In the rows, zero is written as 100.
Each named move below is a turn or a mirror, shown by a few rows before and after it. Which moves, in which order, take the first row of each later pair to the second? The first pair is answered.
Y (before -> after):
90,99,86,93,130,92,109,82,111,130,117,133,117  ->  100,105,83,91,126,88,93,88,101,129,121,136,123
81,97,118,96,98,114,107,111,102,62,102,62,73  ->  95,107,114,93,91,110,77,123,88,59,108,66,81
98,93,100,100,95,108,104,101,102,93,86,88,95  ->  103,96,99,100,92,106,91,107,93,93,90,92,100
D (before -> after):
97,113,86,79,125,97,82,95,97,103,126,115,110  ->  117,119,89,90,106,92,74,103,90,105,117,119,118
95,94,98,98,109,106,94,93,103,102,114,103,99  ->  108,101,96,109,93,102,89,101,93,102,106,106,106
97,120,101,89,83,102,65,131,82,90,106,96,104  ->  71,112,99,74,105,109,75,120,90,87,117,88,94
F (before -> after):
88,101,97,96,111,125,95,105,108,90,100,77,92  ->  93,104,102,97,105,126,90,111,105,91,102,75,94
113,105,99,124,72,89,123,98,98,106,74,112,100  ->  118,113,84,107,92,83,89,106,83,109,100,125,116
106,101,98,94,103,85,70,129,88,81,102,105,90  ->  76,89,92,89,134,89,102,108,109,96,106,111,83
Pairs:
Each pair is 2 to 3 moves apart.
105,95,109,120,82,98,129,95,109,102,73,98,91  ->  99,108,93,81,110,97,70,111,87,86,124,93,108
Y, D, Y
89,119,101,100,97,119,83,115,83,76,119,118,115  ->  105,115,104,120,77,113,102,111,89,90,96,131,119
F, D
90,87,105,103,109,97,106,97,110,109,87,95,91  ->  96,92,106,98,102,100,86,110,97,95,95,84,92
F, D, F
138,115,113,114,62,95,66,123,81,90,86,101,109  ->  85,93,130,96,91,115,104,111,104,65,90,56,72
D, F
92,86,112,114,104,114,144,91,110,94,81,97,84  ->  133,103,107,119,71,103,102,113,83,91,82,111,104
D, Y
133,112,119,112,62,91,97,111,90,90,85,97,105  ->  121,100,110,118,75,91,131,86,111,115,75,116,105
F, F, D
98,102,86,86,120,100,88,117,87,80,138,79,107  ->  113,106,70,97,118,88,90,104,86,109,136,110,123
F, D, F
128,99,94,122,79,84,110,89,89,126,85,117,113  ->  80,86,88,92,134,93,116,77,103,124,115,104,102
Y, F, D
118,109,109,108,76,107,84,119,87,73,97,83,98  ->  81,89,107,106,110,112,132,87,118,88,93,87,81
F, F
118,101,121,116,63,90,117,135,76,101,80,113,110  ->  114,109,104,91,87,83,86,135,67,110,112,130,129
Y, F
80,87,105,110,112,107,137,78,117,114,81,112,92  ->  81,95,90,93,130,100,116,76,109,126,104,130,106
Y, F
121,111,114,117,78,103,93,121,94,84,82,84,87  ->  135,115,96,121,84,89,91,109,92,116,86,119,105
F, Y, D
134,113,80,116,71,82,71,127,90,92,79,100,129  ->  81,87,104,108,90,106,117,114,118,63,70,55,88
D, F
104,109,104,87,95,103,73,114,80,86,113,86,98  ->  94,95,108,111,92,104,133,84,105,107,79,99,88
F, D, Y
87,102,91,83,115,97,92,100,97,98,118,93,110  ->  85,96,89,93,115,98,113,84,109,109,108,104,108
D, F
80,89,101,109,111,96,124,80,101,111,101,105,95  ->  80,90,90,98,121,90,106,85,94,116,116,109,105
D, F, D
93,98,81,77,113,113,78,110,80,81,125,92,106  ->  101,93,104,109,76,116,124,106,98,79,80,76,87
D, F, F
66,92,93,82,122,100,102,96,116,129,114,133,113  ->  74,87,106,102,101,103,134,90,124,129,86,126,102
Y, D, F
107,101,113,110,86,106,101,107,100,81,87,77,83  ->  92,101,109,96,104,109,90,108,97,77,104,73,84
D, Y, D
121,103,108,93,86,94,112,72,109,91,84,79,117  ->  118,110,101,77,98,94,84,80,98,85,107,76,125
Y, D, Y
68,116,106,79,129,110,106,77,116,127,116,107,98  ->  82,115,135,107,82,115,123,89,115,103,82,79,79
F, D
104,98,103,118,96,103,118,92,107,109,81,112,99  ->  103,99,109,116,89,105,118,96,106,100,79,102,96
D, F, Y
103,111,94,104,99,89,111,95,103,134,100,136,115  ->  121,121,98,104,80,90,83,116,89,117,100,124,119
D, F, F
108,99,85,113,109,98,104,90,99,128,101,124,108  ->  126,105,91,117,90,93,85,106,85,113,99,117,111
D, F, F
103,126,98,113,69,91,99,81,109,111,86,94,111  ->  92,132,87,90,94,91,73,85,100,103,116,92,118
D, F, F
67,106,98,98,137,99,86,119,98,76,125,80,94  ->  94,103,118,138,85,99,117,120,103,77,77,77,86
F, D, Y
82,91,100,99,119,95,127,93,111,102,104,102,94  ->  112,98,104,120,87,90,121,104,102,108,86,111,103
D, Y
135,125,93,115,57,99,90,124,75,90,75,90,100  ->  131,130,76,95,80,95,65,126,66,96,99,101,113
Y, F
70,113,115,85,114,112,119,91,106,68,103,78,88  ->  100,117,120,111,76,106,129,97,104,74,75,83,93
D, Y
131,108,85,127,77,82,89,88,115,108,86,114,114  ->  111,100,107,127,71,95,103,94,123,77,77,76,89
D, F
97,93,93,89,129,97,95,91,119,108,120,105,96  ->  107,96,92,103,115,90,106,86,123,117,106,119,101
D, F
96,88,81,110,119,77,115,82,111,134,107,137,111  ->  81,80,96,115,116,87,141,80,126,122,96,117,90
D, F, D
89,102,99,84,114,104,83,108,102,91,111,89,102  ->  82,98,95,87,122,103,101,93,107,107,108,103,106
D, F
109,110,104,96,81,103,80,117,89,75,93,81,102  ->  81,96,87,87,123,97,119,81,111,113,102,115,111
F, D, F
70,79,94,115,99,103,120,87,124,101,98,103,84  ->  75,88,83,92,114,100,74,104,105,94,131,104,99
Y, D
78,96,83,90,130,112,121,76,109,126,116,108,104  ->  124,120,88,98,87,107,68,114,75,104,113,104,121
F, F
120,108,95,90,108,99,75,123,81,80,101,75,110  ->  98,97,107,91,116,105,97,117,96,72,101,60,95
Y, F, D
99,113,96,91,91,93,87,117,62,95,126,133,112  ->  100,107,118,103,68,102,101,126,62,74,102,107,92
D, F, F
107,122,104,101,78,101,80,101,98,102,92,104,95  ->  86,112,111,96,93,111,97,96,107,90,96,86,78
D, F
